One turn or mirror swaps these rows in pairs. Which row does each one swap with?
The rows were stretched afterwards, more along some directions than others.
dal: 121, 91, -127, 38, 134, -131, 22, -10, 132, -239, 41, -49, -72, 230, 15, 94, -71, -45, 71, 118, 121, 233
zumis: -12, 137, 87, 25, 8, -245, 162, 81, 78, -173, -135, -203, 69, 69, 51, 52, 38, -143, 88, 39, 77, 200
vuzu: -21, -65, 95, 46, 161, -127, 3, 54, -75, -166, 100, -89, -67, -153, 183, 170, -59, 56, 126, -15, 77, 42
fid: 155, 19, -9, -95, 270, -200, -88, -1, -20, -75, 11, -136, -186, -32, 105, 24, 6, -227, 1, -5, 87, 189
meb: -70, 72, -38, 123, 58, -218, 61, -72, 104, -222, 116, -93, -72, -8, 12, 328, -123, -30, 179, 23, 45, 145
Topap: -108, -182, -57, -145, 253, -43, 4, 61, 2, -162, 59, -6, 112, -92, 38, 73, -34, -212, 177, 9, 92, 69
tiz: -87, 60, -119, 0, 41, -235, -64, -50, 82, -110, -169, -155, 17, 68, 31, 288, 22, -187, 102, 28, 60, 94
tuma: 243, 52, -17, -34, 130, -3, 88, 165, 65, -301, -103, -27, 205, 90, 292, -36, -58, 1, -53, 43, 105, 135
Mup: 76, -9, -16, -68, 220, -56, 190, 109, 64, -184, 44, 5, 96, 11, 200, -18, -21, -95, -114, 46, 75, 198
mefam: 85, -14, -76, -184, -48, -53, 24, 153, 52, -231, -76, -115, 189, 25, 170, 53, 33, -8, 14, -108, 186, 129
Bebe: 27, -41, 22, 125, -18, -116, -28, -15, 48, -241, 71, -143, 32, 16, 107, 201, -193, -73, 123, -125, 67, 62
siz: 80, -12, -5, 23, 244, 5, 68, 118, -49, -314, 12, 42, 24, -52, 120, -28, -149, -135, 36, 119, 11, 4
tibus: 198, 130, 44, 54, 200, -318, 100, -42, 104, -113, -16, -135, -12, 152, 127, -24, 27, -201, -44, -14, 198, 363
firi: 50, -1, -104, 38, 88, -16, -32, 96, 11, -407, -58, -179, 24, -168, 249, 398, -112, -81, -42, -51, -4, 51
fosap: -24, -52, -88, 55, 159, -25, -128, 32, 18, -218, 106, -131, 73, -119, 54, 68, -248, -17, 244, 44, 55, 8
bezog: -36, -92, -147, -43, 28, 2, -13, 57, 71, -89, -39, -16, 146, 82, 3, 81, 55, -189, 29, -56, 126, 38
tus: -19, -39, -131, -66, 106, -13, -146, 31, -55, -204, 67, -26, 100, -13, 115, 110, -150, -98, 236, 39, 30, -117
zako: 81, -12, 103, 25, 331, -83, 133, 149, -31, -285, -41, -42, 68, -79, 221, -5, -149, -101, 39, 92, 16, 85
zere: 27, -74, -5, 23, 195, -184, 16, -28, 1, -63, 153, -1, -58, -82, 21, 57, -16, -256, 15, -99, 137, 78
zemef: 16, 31, 27, 93, 200, -89, 201, 115, 24, -171, 30, -52, -31, -79, -38, 43, -60, -106, -12, 132, 53, 126
gipim: -119, -108, -123, -29, -104, -46, -58, 112, 78, -140, 5, -223, 156, -119, 45, 188, -63, -74, 63, -3, 47, -3
vuri: -109, -102, 33, -97, -13, 48, 89, 187, 20, -290, -152, -134, 72, -31, -11, 189, -47, -211, 87, -18, -90, -113
koz: 34, 124, -25, 123, 182, -254, -43, -118, 75, -87, 108, -138, -208, 45, 63, 211, -12, -160, 61, -9, 69, 289
Toliz: 73, 73, -9, 46, 271, -70, 145, 37, 26, -285, 103, 11, -101, -41, 16, 91, -124, -164, -16, 68, -35, 141
kir: -118, -97, 21, 73, 97, -128, -38, -15, -45, -217, 54, -168, -60, -37, 31, 257, -37, -86, 232, -97, 130, 105
mupas: -112, 105, -35, 96, -127, -115, 66, 79, 73, -206, -117, -216, 53, 106, -55, 109, 55, -57, 177, 28, 141, 131
Sazaf: 162, 110, -8, 48, 93, -53, 48, 58, 33, -71, -13, -132, -14, 71, -28, -141, 61, -116, -117, -7, 183, 337
vobel: -20, -23, 44, -4, 25, -164, 94, 74, 103, -43, -89, -139, 104, 202, 9, 16, 104, -199, 101, -31, 174, 184
rugo: -6, -73, 95, 48, 206, -115, 56, 153, -136, -227, -109, -133, 55, -162, 58, 42, 27, -283, -62, -104, 34, -17
dafat: 272, 193, 24, -12, 31, 39, -87, -33, 103, -243, 94, -12, 103, 23, 200, 139, -201, -166, -10, -18, 63, 91
Tal: -97, -27, -12, 110, 86, -43, 96, 215, -33, -235, -154, -275, 224, -175, -21, -44, 4, -216, -18, -55, 80, 97
pagob: -49, -171, -125, -8, 199, -123, -29, 108, -59, -308, -82, -153, -66, -139, 50, 200, -105, -125, 5, 37, -67, -60
Bik: -49, -77, 0, 20, 237, -266, -95, 45, -105, -107, -1, -175, -23, -185, 157, 178, -34, -214, 93, -78, 25, 52
Rab: -26, -35, -46, -69, 84, -104, 50, 198, -18, -356, -184, -243, 112, 63, 126, 148, -50, -125, 151, 112, 145, 144
gop: 138, 42, -29, -3, 189, -207, -74, -3, 44, -174, 6, -214, -109, -47, 216, 213, -43, -83, -31, -32, 208, 220
mek: -3, -22, 28, 20, 33, -157, 95, 152, 40, -292, -212, -280, -87, 58, -51, 200, 84, -240, -58, -33, 75, 179
lel: -201, -84, -100, 49, 18, 73, 52, 161, -10, -341, -101, -124, 161, -109, 131, 289, -99, -54, 103, 8, -95, -100
Setus: -31, -108, -49, 25, 100, 12, -116, 3, 54, -134, 22, -166, 29, -50, 12, 206, -114, -109, 96, -22, 144, 1
gan: 115, 136, 74, 99, 79, -197, 89, 67, 28, -234, -84, -249, 143, 10, 176, -30, -89, -272, -16, -50, 131, 208
Vizot: 64, 188, 78, 103, 214, -160, 13, -24, 4, -151, -82, -121, 89, 82, 184, -104, 22, -157, 81, 41, 126, 234
kesel: 11, 30, -88, -8, -91, -191, -70, -53, 106, -156, -5, -196, -39, 119, 59, 274, -9, -130, 117, -87, 99, 205
domuv: -169, -86, -35, 45, -39, 53, 44, 113, 66, -189, -60, -83, 68, -83, -37, 266, -104, -58, 129, 84, -51, -139
gibim: -19, 14, -29, 201, 225, -99, 63, 50, 16, -342, -92, -84, -22, 29, 150, 163, -59, 69, -25, 59, 5, 117
vono: -178, -202, -7, 4, 66, 69, 48, 218, -90, -372, -160, -147, 82, -171, 61, 215, -69, -171, 64, -14, -58, -234
nad: -48, 22, -177, -103, 90, -59, 13, 158, 13, -165, -173, -75, 263, -41, 129, -2, 54, -136, 2, 49, 89, 58
gibi: -72, -32, -127, -12, 115, -134, -35, 76, -1, -54, -35, -44, 302, 63, 177, -24, -2, -120, 158, 16, 100, 1
mes: 186, 114, 8, -25, -97, -187, 41, 42, 95, -114, 125, -146, -30, 24, 60, 54, 23, 24, -16, -190, 185, 244
pom: 113, 72, -106, -12, -65, -46, -12, 55, 134, -104, -90, -75, 157, 192, 160, 14, 60, 11, -46, -24, 212, 216
Lifu: 74, 5, -34, 70, 168, -148, 100, 87, 88, -111, 77, -101, 153, -87, 82, -67, -53, -105, -99, 59, 142, 194
Gipog: -77, 38, -87, -97, 244, -97, -30, 32, -31, -121, -38, -126, -18, -86, 116, -49, 104, -128, 26, 22, -49, 157
zatek: 144, 176, -103, -55, 213, -146, -113, -44, 57, -262, 21, -119, 6, -139, 324, 183, -106, -52, -44, -28, 73, 152
bikuf: 124, 2, 73, 19, 2, -20, 115, 133, -7, -256, 20, -188, 8, -68, 48, 159, 31, -110, -148, -194, 72, 87
kosuf: -26, -116, -128, -110, 260, -155, -112, 55, -44, -180, 26, -98, -58, -173, 146, 191, -97, 5, 130, 23, 51, -14
pured: -56, -79, -24, -117, 48, 14, -14, 81, 55, -219, -44, -90, 57, -87, 230, 240, -80, -107, -6, -7, -62, -9
raz: -20, 2, -40, -127, -26, -110, -107, 33, 17, -28, -49, -122, 66, 8, 93, 0, 37, -261, 104, -59, 65, -29
luzi: 97, 32, -74, -57, 188, -353, 76, -20, 32, -48, 25, -86, -155, 173, -40, 52, 55, -57, 110, 56, 199, 319
Gelik: 20, 84, 99, 190, 200, -238, 51, -35, 54, -222, 37, -132, -154, -26, 5, 154, -98, -86, 140, 49, 148, 166
refu: -100, 81, -10, 87, 62, -2, 40, 78, 28, -182, -68, -52, 306, -71, 249, 100, -26, -82, 68, 61, 81, -21
fek: 111, 229, -26, 14, -15, -140, -98, -45, 164, -173, 14, -171, 181, -97, 225, 206, -117, -213, 13, -86, 135, 79
babi: 16, -110, -163, -101, 107, -63, 74, 197, -1, -281, -147, -77, 210, 37, 28, -18, -66, -226, 28, 120, 76, 36

mek is swapped with dal
Gelik is swapped with mupas
kir is swapped with Vizot
pagob is swapped with babi
Tal is swapped with fosap
nad is swapped with kosuf
gibim is swapped with Rab
vono is swapped with siz
gibi is swapped with Bik

